name the system of each run:
kekag, path 1 (9 x 32):
[[ 20 -15  29 -44 -27 -42 -23  45  61  22  19   5 -24  19  -7 -17 -49  46
  -48  19  27  54  -8  13  -2   8  66  42 -14 -34  -9  14]
 [ 24 -23  35 -45 -29 -33 -16  51  71  21  21  -1 -18  35 -10 -31 -51  40
  -42  15  14  50  -7  25   2  13  63  42  -5 -42  -4   5]
 [ 23 -35  36 -42 -38 -29 -16  49  78  19  24  -7 -17  34  -8 -38 -46  43
  -35   4   9  46 -10  32   4  12  55  44   9 -45  -1   3]
 [ 18 -46  37 -35 -40 -19 -15  44  73  15  20 -16 -11  41 -12 -42 -43  30
  -27 -11   4  45  -6  41  17  21  51  38  14 -45   2  -5]
 [ 16 -46  32 -29 -42  -8 -17  42  73   8  16 -21 -10  34 -11 -47 -34  17
  -21 -16  -2  38  -2  49  20  18  40  36  28 -42   1 -11]
 [ 11 -52  28 -14 -40   2 -15  37  70   8  14 -22  -8  35 -13 -45 -22   4
  -10 -23  -5  29  -4  61  28  18  25  29  34 -39   9 -19]
 [  4 -56  22  -8 -32  13 -10  31  61   6  16 -30  -1  34 -10 -41 -11 -16
   -5 -34  -8  22  -3  63  28  19  11  18  40 -31  11 -22]
 [  3 -57  13   2 -18  19  -8  22  44  10   9 -32   2  28  -1 -36   5 -35
    5 -37 -16  11  -3  65  29  19  -9   3  55 -25  13 -25]
 [ -2 -56   9  20 -18  26  -8  16  26   4   2 -31   6  26   6 -35  19 -51
    7 -37 -22   3  -1  61  23  12 -28 -10  54  -9  10 -28]]
Misak, path 2 (9 x 32):
[[ -9  42 -44  28  35  12  15 -39 -47 -15 -20  24  -2 -33  22  37  32 -28
    3  38  16  -8  26 -43 -36 -34 -41 -45 -11  53  -8  -2]
 [-11  47 -39  24  36   5   8 -40 -62 -14 -25  24  -3 -41  18  47  30 -32
    6  30  13 -16  24 -52 -28 -27 -37 -43 -14  51  -4   5]
 [-14  48 -37  23  41   2  10 -39 -75  -6 -26  25  -4 -46  15  49  26 -24
   10  26   9 -27  16 -50 -22 -23 -31 -40 -23  53  -5  10]
 [-12  52 -31  28  38   0  10 -42 -83   0 -30  18  -4 -42  12  56  20 -17
   13  21   7 -33   9 -57 -16 -17 -28 -29 -27  39  -5  16]
 [ -9  52 -26  29  34  -4  18 -43 -87  12 -30  16   4 -42   2  51  12  -2
    9   8   6 -52   1 -70  -7  -9 -18 -25 -33  34  -4  17]
 [-14  57 -28  20  31  -7  28 -36 -83  18 -26  15   7 -34  -3  44   0   6
   17  -2   7 -65   1 -81  -2  -2   0 -11 -40  26  -6  23]
 [-17  50 -17  14  17  -3  32 -35 -78  21 -21  15  11 -22 -10  26  -8  28
   14  -9   5 -63  -1 -78   8  13  16  -6 -42  22  -6  19]
 [-13  46  -6  14  13  -3  37 -29 -61  21 -24  11  11 -14 -15   7 -13  34
    8 -13   9 -61   5 -76   9  21  27   2 -46  18 -10  20]
 [-13  37  -1   6   3  -5  41 -17 -50  20 -21   5  16  -4 -18 -14 -23  41
   -5 -25   9 -51  15 -73   8  26  40   4 -47  16 -18  20]]
sobev, path 3 (9 x 32):
[[-11 -30  13   2 -40  28  37  12  60 -28  17 -14  24  40 -40 -89  -5  43
  -15 -18  -6  34  24  -7  -6  19  15   7  -6  27  -7 -11]
 [-14 -35  15   0 -46  32  29  14  59 -22  21 -15  16  39 -41 -90  -9  31
  -18 -22  -2  27  26   6   5  25  12  10   7  18  -4 -16]
 [ -9 -40  17  -2 -43  28  25  20  59 -12  22 -24  17  40 -34 -78  -4  25
   -9 -35  -9  21  11  16  14  28  12  12  15   5  -2 -12]
 [ -4 -43  23   2 -44  28  19  19  59  -3  23 -25  14  36 -26 -77 -10  15
  -10 -35  -9  16   9  23  18  30  14  20  25  -9   2 -19]
 [ -4 -44  28  -4 -45  17   5  26  55   1  18 -28   6  39 -23 -67  -7  11
   -2 -37 -11  14   4  35  26  29  12  29  26 -22   6 -19]
 [  7 -48  29 -10 -39  13  -1  31  56   8  19 -25   4  36 -16 -50 -12   2
    1 -42 -14  17  -3  47  31  28  15  25  30 -30  12 -13]
 [ 10 -45  33 -15 -40   3 -10  32  57  16  12 -27  -8  30  -7 -37 -20   1
   -5 -39  -8  14  -6  51  32  28  25  24  29 -39   8  -9]
 [ 11 -51  33  -7 -28  -8 -25  37  49  24   6 -29 -15  26  -5 -22 -33  -8
   -3 -34 -10  13 -16  57  41  25  23  26  36 -50  11  -8]
 [ 18 -47  34 -19 -27 -19 -32  34  44  26   5 -28 -18  19   8  -7 -32  -8
   -8 -30  -4  16 -18  57  44  15  37  31  38 -63   8  -6]]
Soso, path 4 (9 x 32):
[[-14  48 -38  25  30   9  19 -38 -54 -13 -17  22   4 -35  10  31  31 -18
    3  42  13 -15  26 -55 -36 -29 -26 -41 -26  59  -8   4]
 [-16  41 -43  23  21  14  28 -37 -32 -26  -7  24   3 -19   7   9  30 -11
   -1  43  19   8  25 -46 -45 -28 -34 -44 -21  64 -10 -14]
 [-12  26 -41  24  11  26  32 -34  -1 -31   4  16  11 -12  -3 -12  33  -9
   -3  52  18  26  34 -31 -53 -27 -34 -44 -13  63   0 -16]
 [-10   8 -32  27   0  33  32 -26  21 -38  10   8  15   0  -5 -41  38 -14
   -9  45  13  36  29 -13 -47 -28 -29 -40   3  59  -4 -23]
 [-17  -9 -22  20  -8  42  26 -11  48 -37  21  -5  14  13  -5 -68  30 -14
  -19  39   2  52  28   4 -48 -32 -28 -33  18  67   5 -22]
 [-11 -30 -10  19 -16  43  23   8  64 -38  22  -8  25  26 -17 -77  32 -22
  -18  30  -8  57  26  28 -43 -25 -28 -25  25  56  -3 -28]
 [ -7 -46  -4  14 -26  45  14  12  75 -33  25 -15  22  35  -6 -78  29 -17
   -9  14 -11  57  21  48 -30  -9 -22 -18  32  42   5 -33]
 [ -5 -61   4   9 -31  46  13  17  75 -30  25 -19  19  38 -10 -80  20 -15
   -5  -8 -20  48  14  58 -12   1 -21  -9  38  25   6 -36]
 [ -7 -56  15   9 -36  36  11  19  67 -18  18 -23   6  37 -12 -69  11 -14
    1 -26 -18  33  11  62  11  18 -14  -1  44   7   9 -34]]
miti, path 5 (9 x 32):
[[-16  33 -25  29   8  21  51 -36 -28 -22  -5  13  20   0 -23 -33  21  30
   -7  14  11  -7  30 -65 -31   4 -15 -27 -37  71  -6   5]
 [-18  37 -25  29  12  17  49 -36 -42 -17  -8  14  16  -5 -22 -14  20  32
   -2  13   8 -25  23 -73 -29   2  -9 -25 -36  66  -5  13]
 [-18  45 -23  32  18  10  48 -37 -55  -2 -17  13  16 -13 -13  -1  18  31
    5  -6   3 -41  19 -75 -22   0  -7 -18 -42  59  -4  14]
 [-20  50 -23  27  22   6  40 -38 -70   4 -21  12  14 -21 -15  10  12  20
    8  -3   5 -53   9 -79  -5  10   0 -12 -41  45  -6  12]
 [-13  52 -21  24  24   3  37 -34 -79  14 -24  12   9 -31 -10  27   1  12
   14 -11   5 -61   0 -75   4   3   2  -5 -45  28  -7  23]
 [ -9  49 -17  17  29  -6  28 -37 -87  24 -31  11   7 -31  -9  45  -5  13
   17 -17   3 -78 -10 -71  13   8   8 -10 -33  14  -6  18]
 [ -5  44 -17  13  27 -17  18 -31 -88  28 -37   6   3 -34  -3  55  -9   4
   27 -18  -4 -81 -13 -66  19   9   6  -7 -27  -1  -2  22]
 [ -2  38 -11   7  26 -22   2 -25 -92  34 -39   3  -1 -33   3  65 -10  -5
   26 -28  -5 -83 -21 -55  29  13  12   0 -17 -15  -3  18]
 [  9  32  -2  11  28 -23  -9 -23 -89  37 -33  -3  -1 -32   8  72 -13 -10
   34 -32  -3 -82 -24 -39  35   9   6   4 -10 -27  -4  21]]
gom, path 6 (9 x 32):
[[-11  15 -29  35  35  17  -4 -41 -75   0 -32  -3   2 -32  31  53  39 -63
   45 -22 -14 -57  -5  -5  17 -11 -45 -44  22   5   5 -12]
 [ -8  16 -19  32  31  12  -9 -37 -74   5 -30  -2   3 -37  29  59  34 -64
   48 -20  -6 -60  -9  -4  20  -6 -46 -40  19  -2   5  -6]
 [ -7  20 -21  31  31   9 -11 -36 -76   2 -29  -2  -5 -35  27  62  31 -63
   45 -20 -10 -60 -11  -7  15  -8 -42 -31  17  -7   8  -7]
 [ -2  18 -22  27  41   5 -12 -31 -82  10 -34   3  -7 -42  32  64  26 -58
   42 -16  -6 -61 -12  -4  22 -10 -35 -34  15 -11   5  -3]
 [ -4  22 -17  21  38   1 -15 -31 -79  18 -26  -2  -9 -41  31  71  20 -63
   35 -21  -1 -65 -15 -10  20  -8 -35 -26  16 -15   4  -6]
 [  0  21 -18  20  39  -7 -23 -28 -81  21 -26  -3 -15 -40  34  70  17 -56
   38 -16   0 -68 -16  -9  24  -4 -30 -22  12 -18   4   5]
 [  3  21 -12  11  39 -12 -22 -20 -84  30 -25  -3 -13 -40  31  76  11 -54
   33 -17   5 -69 -18  -8  24  -5 -23 -18   6 -29  -1   4]
 [  5  21  -5  14  36 -13 -24 -22 -84  29 -22  -4 -12 -37  32  74   7 -49
   33 -17   4 -66 -26  -7  28   2 -13 -12  12 -32   3   2]
 [ 11  20  -5   4  35 -18 -30 -19 -81  37 -25   0 -19 -37  29  78   3 -47
   29 -15   5 -67 -24  -8  31   0  -8 -11  10 -44   1  -1]]

runs to name:
path 7 (4 x 32):
[[-31  -4 -26  42  -4  59  41 -29  -3 -32  -2 -10  33  11  -8 -65  45 -31
   10 -12 -11  -7  34 -12 -20  -6 -46 -50  21  77   3 -19]
 [-31   0 -29  56   9  57  39 -29 -16 -28 -12  -9  32  -2  -8 -50  49 -38
   12 -10 -11 -16  31 -17 -24  -6 -52 -51  18  79   2 -17]
 [-28  13 -34  53  12  54  41 -40 -30 -27 -16  -5  25 -13   3 -31  53 -37
   22  -2  -8 -18  29 -21 -19  -5 -49 -55   9  73   7 -21]
 [-22  17 -41  57  21  52  36 -46 -44 -32 -28  -4  22 -17   4  -8  56 -43
   33  -4  -8 -25  23 -27 -16 -11 -55 -58   5  61   2 -18]]
  miti
path 8 (4 x 32):
[[ -4 -42  21   8 -23  18  16  12  21  10   5 -23  16  35 -17 -54   2  -4
    4 -58 -11 -19  -1  20  25  37  -4   4  35 -20   5 -13]
 [  2 -48  20  -2 -23  11  -5  19  18  16   5 -28  11  26  -9 -36  -6 -17
    9 -57 -13 -22  -4  31  35  27  -3   8  44 -31  12 -11]
 [  7 -42  20  -2 -17   0 -12  26  19  23  -1 -29   1  22   5 -18 -11 -22
    8 -49 -12 -18  -9  45  40  30   5   8  45 -40  11 -14]
 [ 12 -39  26  -3 -12  -8 -26  22  14  26  -2 -30 -10  19   7  -4 -19 -32
    4 -48 -11 -16 -17  52  40  21   7  16  47 -49  15  -9]]
  sobev
path 9 (4 x 32):
[[ 22 -50  22 -22 -18 -11 -38  39  75  -4  22  -9 -15  23   9 -17 -13 -10
  -27  29   3  66  -4  63  -9 -18   8   8  31 -16   5 -15]
 [ 17 -56  15 -11 -29   1 -31  33  79 -11  23 -15  -9  26   5 -37  -4 -15
  -23  24   0  72   3  71  -7 -13   2   0  38 -14   7 -27]
 [ 12 -61   8  -9 -28   9 -16  28  79 -18  24 -14  -4  30  -3 -46   2 -17
  -18  12  -5  68   9  78 -12  -8  -4   2  39  -2  10 -24]
 [  7 -58  10   0 -28  22 -10  24  83 -28  27 -22   6  30  -3 -56  14 -22
  -18  10 -12  63  11  68 -12  -6 -12  -4  43   8   6 -32]]
  kekag
path 10 (4 x 32):
[[-20  41 -39  36  37  15   3 -44 -58 -12 -20  13  -7 -40  25  50  48 -52
   21  26  10 -18  28 -21 -26 -38 -56 -52   3  40   5  -3]
 [-19  36 -46  34  26  20   9 -39 -38 -22 -15  12   1 -28  18  37  51 -48
   13  29  13  -3  25 -27 -31 -32 -64 -53   7  51   2 -12]
 [-20  26 -46  38  27  34  20 -41 -28 -23 -10   9   8 -21  14  16  50 -47
   13  28   6   5  35 -18 -38 -32 -68 -53  10  56   6 -13]
 [-20  13 -44  44  16  33  24 -37 -10 -32  -5   2  15 -10  10 -10  55 -48
   11  28  10  15  32  -5 -37 -24 -68 -52  25  57   7 -27]]
  Soso
